[114 129 148 154 152 141 139 135 112 100 105 117 117 114 130]
Read off the second entry from the right.
114
The last entry is 130
The third entry from the right -> 117
Read off the 1st entry.
114
The entry just left of 105 is 100

Read these off the matrix that follows. Indices start at 1.
1) Give the entry directly below 123.
2) Give the minimum.
3) Give the entry at the centre.
4) Give the entry at row 3, column 3.
5) Give the entry in the bottom-right corner.
6) Give the entry at row 1, column 1.
7) Give the entry directly above 148.
8) Give the entry just left of the smallest entry.
152  145  106  134  129  147  141  131  126  139  129
123  135  129  135  134  131  138  126  103  120  114
148  106  120  137  144  125  135  128  124  122  144
1) 148
2) 103
3) 131
4) 120
5) 144
6) 152
7) 123
8) 126

Questions about the table below. Counting starts at 1.
1) Which number is the minimum?
2) Which number is the bottom-right entry?
3) Which number is the top-left entry?
4) Which number is the maximum?
5) Which number is the entry directly above the largest entry?
6) Which number is the entry in row 3 and column 3?
7) Which number is the entry just left of the smallest entry?
8) Which number is the entry in row 1 and column 2?
[[115 130 139 136 139 145 131 126 148 141 121 133 134 124]
 [124 109 124 127 123 138 124 143 133 119 130 123 117 107]
 [121 135 137 130 142 119 128 105 126 131 120 130 133 148]
 [141 122 127 112 122 144 130 123 136 136 116 138 143 139]
 [134 144 122 132 125 114 120 153 122 123 140 124 122 128]
 [124 141 125 149 118 126 137 142 129 134 145 132 121 123]
 [122 119 129 137 122 122 127 111 123 125 126 143 116 150]
 [134 121 124 125 118 136 151 114 122 132 135 122 145 134]
 [123 117 129 121 135 133 143 114 124 125 131 107 141 116]
 [139 118 120 115 121 121 130 130 116 116 133 122 136 150]
 [127 140 132 122 144 119 108 145 131 123 122 120 124 121]
 [132 119 130 116 130 133 134 101 123 131 117 123 134 112]]
1) 101
2) 112
3) 115
4) 153
5) 123
6) 137
7) 134
8) 130

[[128 132 119 116 116]
 [121 134 131 119 118]
 [131 131 129 123 120]
 [140 119 130 128 135]
 [112 120 131 123 140]
 [129 146 113 145 123]
 [132 126 127 126 127]
 [130 119 133 128 145]
 [139 118 128 115 105]
 [134 128 125 129 129]
 [109 115 136 128 149]
 [127 102 114 151 121]]
The bottom-left entry is 127
The 2nd smallest entry is 105
Find the third entry in reading order.
119
Find the last entry, reading row by row.
121
The 2nd largest entry is 149
Find the entry just right of 109.
115
Find the largest entry.
151
Find the top-left entry.
128
The bottom entry of the column that holds the smallest entry -> 102
The entry directly above 139: 130
The third entry on the diagonal from the top-right corner: 129
Find the smallest entry in the first column.
109
The entry just right of the smallest entry: 114
The top-right entry is 116
The second entry, reading row by row: 132
The entry directly above 109: 134
Find the entry directly above 125.
128

grid =
121	127	118	144
122	130	117	143
125	146	117	153
124	146	118	154
123	144	117	145
126	143	116	147
121	123	123	144
123	127	121	147
Report the last entry, reading row by row.
Answer: 147
Report the second largest entry.
Answer: 153
The fifth entry from the end, reading row by row is 144
Report the top-right entry.
Answer: 144
The entry in the bottom-left corner is 123
Report the 2nd entry on the diagonal from the top-right corner.
Answer: 117
Report the entry just right of the smallest entry.
Answer: 147
Report the fifth entry in reading order.
Answer: 122
Report the top-left entry.
Answer: 121
The entry just left of the largest entry -> 118

Read these off the table that follows.
1) The bottom-right entry?
2) The entry just right of the smallest entry?
3) The top-left entry?
4) The third largest entry?
5) The 4th entry from the end, reading row by row?
6) The entry just right of 144?
7) The third entry, reading row by row?
8) The 2nd-last entry, reading row by row?
[[120 132 124 125 131 139 139 132  99 121]
 [138 107 143 119 131 131 151 136 124 124]
 [126 131 127 130 123 129 127 119 126 125]
 [126 130 133 133 118 124 146 125 135 138]
 [123 132 130 125 132 128 125 125 124 131]
 [132 119 137 121 132 138 140 140 121 132]
 [128 131 134 135 119 123 149 131 131 139]
 [133 116 116 128 134 129 137 136 128 125]
 [147 129 124 131 121 144 139 126 127 132]
 [123 134 122 126 116 124 122 112 124 122]
 [120 137 136 121 119 132 129 123 128 121]
 [115 115 142 118 128 120 127 125 119 118]
 [129 127 119 125 132 132 116 121 131 116]
 [116 112 141 120 124 115 123 115 126 122]]
1) 122
2) 121
3) 120
4) 147
5) 123
6) 139
7) 124
8) 126

m =
124,128,140,123
114,142,128,141
128,114,139,121
144,132,124,125
126,143,153,106
Indices start at 1.
The entry in row 1 and column 1? 124
The entry just right of 153 -> 106
The entry directly below 141: 121
The entry at row 1, column 2 -> 128
The entry directly below 121? 125
The entry in the bottom-left corner? 126

Questions about the array below.
1) Find the smallest entry in the last column.
2) Find the entry in the top-left corner.
3) Find the entry just left of the centre entry.
4) Find the smallest entry.
5) Find the top entry of the column that holds the smallest entry.
6) Find the third entry on the diagonal from the top-right corner.
7) Find the entry at the centre.
8) Find the largest entry in the last column.
[[127 130 130 129 127 130 129 128 128 129 130 127 128]
 [127 124 122 125 120 121 122 127 129 127 118 117 122]
 [116 104 115 117 125 122 110 113 113 116 116 118 131]
 [128 125 119 125 129 119 122 126 128 122 117 122 119]
 [121 121 116 121 125 114 121 129 127 122 117 128 116]
 [128 136 134 129 123 130 135 134 131 131 133 131 127]
 [108 121 120 136 134 121 126 120 122 120 119 131 113]
 [129 123 125 114 122 110 128 122 119 111 106 120 114]
 [126 126 129 126 129 130 127 124 126 128 129 128 130]]
1) 113
2) 127
3) 114
4) 104
5) 130
6) 116
7) 121
8) 131

a =
[[125 124 152 133 148 152 138]
 [138 144 142 112 135 148 107]]
Counting starts at 1.
The entry at row 1, column 2 is 124
Report the entry in row 2 and column 3.
A: 142

M =
[[121 108 137 137 121 141 127 153]
 [125 139 112 154 125 128 123 113]]
The entry just left of the largest entry: 112
The first entry in the row that holds the largest entry is 125
The 2nd entry in reading order -> 108
The largest entry in the last column?
A: 153
The entry directly below the smallest entry -> 139
The bottom-right entry?
A: 113
